In the rows, 128 means zero.
The rows of R fall into 3 groups, which share some directions, and each row is roughly a mix of its group's hidden directions, except some rows that fit no group.
R (102 x 13):
[[120 163 134 142 125 163 123 148 156 148 100 116 164]
 [150 173 120 153 137 138  77 126 128 143 131 134 110]
 [ 87  94 152 103 139 123 157 115 119  98 134 106 132]
 [120 101  89 123 159 114 133 108  78 125 118 135 121]
 [158 167 126 153 132 119 107 142 144 166  95 131 132]
 [100 113 165 126 119 142 139 126 135 103 159  91 155]
 [148 127 114 125 138 109  88 102 103 114 167 139  99]
 [146  98 102 118 106 114 119 101 120 124 158 149  88]
 [146 154 150 147  98 146 117 152 177 145 126 137 124]
 [ 94 113 159 114 110 139 139 112 141 119 152  82 144]
 [105 142 169 120 134 142 115 132 140  93 151  90 148]
 [157 153 107 148 120 145  74 121 136 140 148 146 127]
 [169 139 111 131 137 131  78 111 101 124 155 134 120]
 [141 152 105 150 118 160  75 116 134 139 142 134 147]
 [154 108  89 141 128 113 149 141 113 154 101 161 112]
 [150 120 102 181 124 112 127 107 117 163 112 140 141]
 [131 130 167  96 152 117  84 128 151 113 140 105 122]
 [138 113 120 101 110 135 197 130 143 127 118 134 127]
 [155 145 118 139 120 138  72 116 138 127 165 145 118]
 [112  97 124 117 136 146 125 125  72  96 147 112 121]
 [ 91 143 114 143 178 122 129 136 116 104 161 114 133]
 [126 113 124  93 122 127 107 135 124  82 167 128  98]
 [ 94 145 115 131 146 136 159 136 119  75 150 122 116]
 [126 187 146 103 132 135 111 147 154 119 113 124 106]
 [145 105  97 128  97 112 148 114 132 157 127 158  92]
 [112 163 111 131 164  99 146 113 154 115 151 141 104]
 [150 170 117 170 134 130 117 123 123 160  98 134 145]
 [149 114 139 101 135  92 135 115 146 164  92 147 113]
 [119 101 130 112 169 116 140 157  92 126  92 128 136]
 [130 151  93 157 140 137 106 120 109 106 170 144 111]
 [113  91 119 122 104 119 180 139 142 153 111 143 120]
 [135 100 112 135 153 109  81 109 101 155 145 138 117]
 [121 111 126 143 133 125 113  65 107 108 159 126 124]
 [105 125 110 150 139  96 131 138 180 139 105 152 116]
 [100 162 108 158 161 135 136 154 131  98 148 125 139]
 [161 151 148 137 108 152 109 143 130 160 123 114 169]
 [130 152 133 124 127 125 171 161 155 117  84 141 134]
 [112 111 121 122 141 127 180 151 125 142  82 129 144]
 [105 156 161 112 125 137 145 137 143 119 122  89 168]
 [142  98 125  95 146  98 138 114 108 135 100 151  96]
 [126 163 111 175 125 121 135 158 137 134  89 131 143]
 [ 85  95 137 136 154 132 121 154 112 124 124  97 157]
 [147 142  93 159 116 116 138 112 125 164 100 158 112]
 [107 123 157 122  92 132 147  93 153 122 161 109 115]
 [152 146 111 142 118 151  73 119 144 133 156 145 136]
 [138  78  99 103 126 133 144 120  94 132 147 153 118]
 [117 137 155 134  85 155 128 130 164 124 140 106 160]
 [144 100  92 174 112 118 141 109 106 149 129 143 137]
 [137 144 155 127 116 149 143 163 137 140  97 109 172]
 [ 89 116 159 128 126 133 142 144 143  92 142  94 152]
 [122 168 106 142 128 144 159 144 131  80 137 143 114]
 [120 135  98 123 184 122 129 129  91 137  97 134 127]
 [120 123  99 122 167 111 153 131  86 138  91 128 129]
 [147  90 109 137 120 115 153 144 133 144 112 168  96]
 [ 95  99 114 122 155 108 120 100 111 111 159 124  99]
 [ 98 108 137 101 119 134 135 140 129  75 161 115 119]
 [135 155 158 137 146 128 124 145 151 165  92 111 156]
 [115 110 130 156 123 144  80 130 120 148 155 103 158]
 [106 113 149 120  88 141 169 150 149 125 149 106 137]
 [121 161 122 124 138 137 105  95 129 110 180 123 104]
 [135 148 108 163 157 117 122 138 120 146  79 143 146]
 [104 128 110 167 152 137  89 141 116 129 161 115 148]
 [147  91 146  97 131 103 113 103 119 168 110 129 120]
 [131 147 163 131  97 145 101 127 168 117 161 118 133]
 [146 173 123 148 137 133  74 116 119 135 140 126 110]
 [135 135  82 142 148 117 110 112  99 108 116 162 106]
 [106 104 148 106 137 102 183 136 117 116 111 114 121]
 [171 115 130 130  87 138  93 110 122 160 125 141 125]
 [113 131 106 147 150 129  97 108 108 116 182 123 118]
 [171 127 104 145 140 135 116 127  97 171 118 144 148]
 [134 151 144 138 107 141 153 162 165 152  97 126 148]
 [109 132 147 137  89 165 141 143 140 107 135  96 156]
 [107 127 116 143 132 118 162 170 140 135  81 137 141]
 [130 123 153 143 133 129  93  96 123 104 169  97 144]
 [135 111 102 136 144 109 145 154 127 159  80 154 131]
 [ 82 131 143 122 166 119 142 127 134 116 155  91 144]
 [129 141 159 129 112 127  98  98 148 109 169 100 118]
 [121 167 178 115 123 129 131 143 160 118 136 101 139]
 [131 105 111 103 135  88 160 114  84 115 135 120 132]
 [172 150  99 150 121 124 101 138 129 155 125 158 112]
 [138  94 123 114 108 134 163 155 165 135 123 155 152]
 [ 87  98 133 111 153 126 155 141 102  94 120 110 126]
 [142 157 123 148 103 122 134 135 184 145 108 150 128]
 [113 105 165 109 107 139 131 128 168 102 162 125 136]
 [107 150 134 151  97 161 129 131 149 107 160 101 149]
 [149 151 112 147 115 153  72 117 140 135 152 139 136]
 [145  94 121 169 119 124 115 101 106 132 161 115 154]
 [123 150 165 134 102 152 102 129 170 119 152 114 136]
 [ 97 111 158  91 130 117 160 104 137 115 139  96 122]
 [133 108 100 140 140  95 136 123 134 154  85 160 110]
 [104 148 111 126 172 105 141 110 130 105 162 131 103]
 [152 104 119 115 151 111 123 145  95 144  84 155 120]
 [127 157 109 163 112 156 105 124 128 110 175 125 132]
 [107 103 105 115 149 127 123 117  97  76 144 142 117]
 [107 160 167 125 130 147 118 133 141  97 146  92 147]
 [111 112 129 121 133 119 186 148 123 138  85 121 140]
 [121 107 154 135  74 145 132 123 163 118 152 120 135]
 [112 171 163 101 137 146 113 145 145 101 133 105 129]
 [130  86 135  96 135 134 112 130 108  97 172 117 130]
 [135 153 165 131  96 141 106 133 170 121 157 118 131]
 [107  99 144 109 133 105 186 137 119 119 108 117 124]
 [124 127 118 142 121 138 116  75 101 100 168 128 121]]
Here is one row from each group, named. Which group is each of the other rows in?
[ 83 143 161 119 145 147 138 126 133 114 114  89 151]
<114>
[156 166 106 155 134 129 121 126 120 166  94 148 130]
<107>
[128 161 117 147 147 122 149 170 154 127  94 147 142]
<47>

[164 147 142 135  98 136 121 141 156 164 100 135 151]
<47>
[110 145 155 103 140 129  98 123 141  81 150 108 115]
<107>
[157 122  99 130 128 121 102 103  99 129 144 160  92]
<47>
[141 161 153 127  94 138 104 128 159 122 160 112 151]
<114>
[ 87 106 155 104 128 134 158 122 133 103 131  99 154]
<114>
[116 100 148  89 116 104 152  93 146 129 122 122 101]
<47>
[113 141 141 117  97 120 163 110 183 117 127 125 113]
<47>
[161 148  97 162 105 142 104 139 130 131 122 166 119]
<47>
[151 146  95 149 131 148  74 117 124 142 139 148 129]
<114>
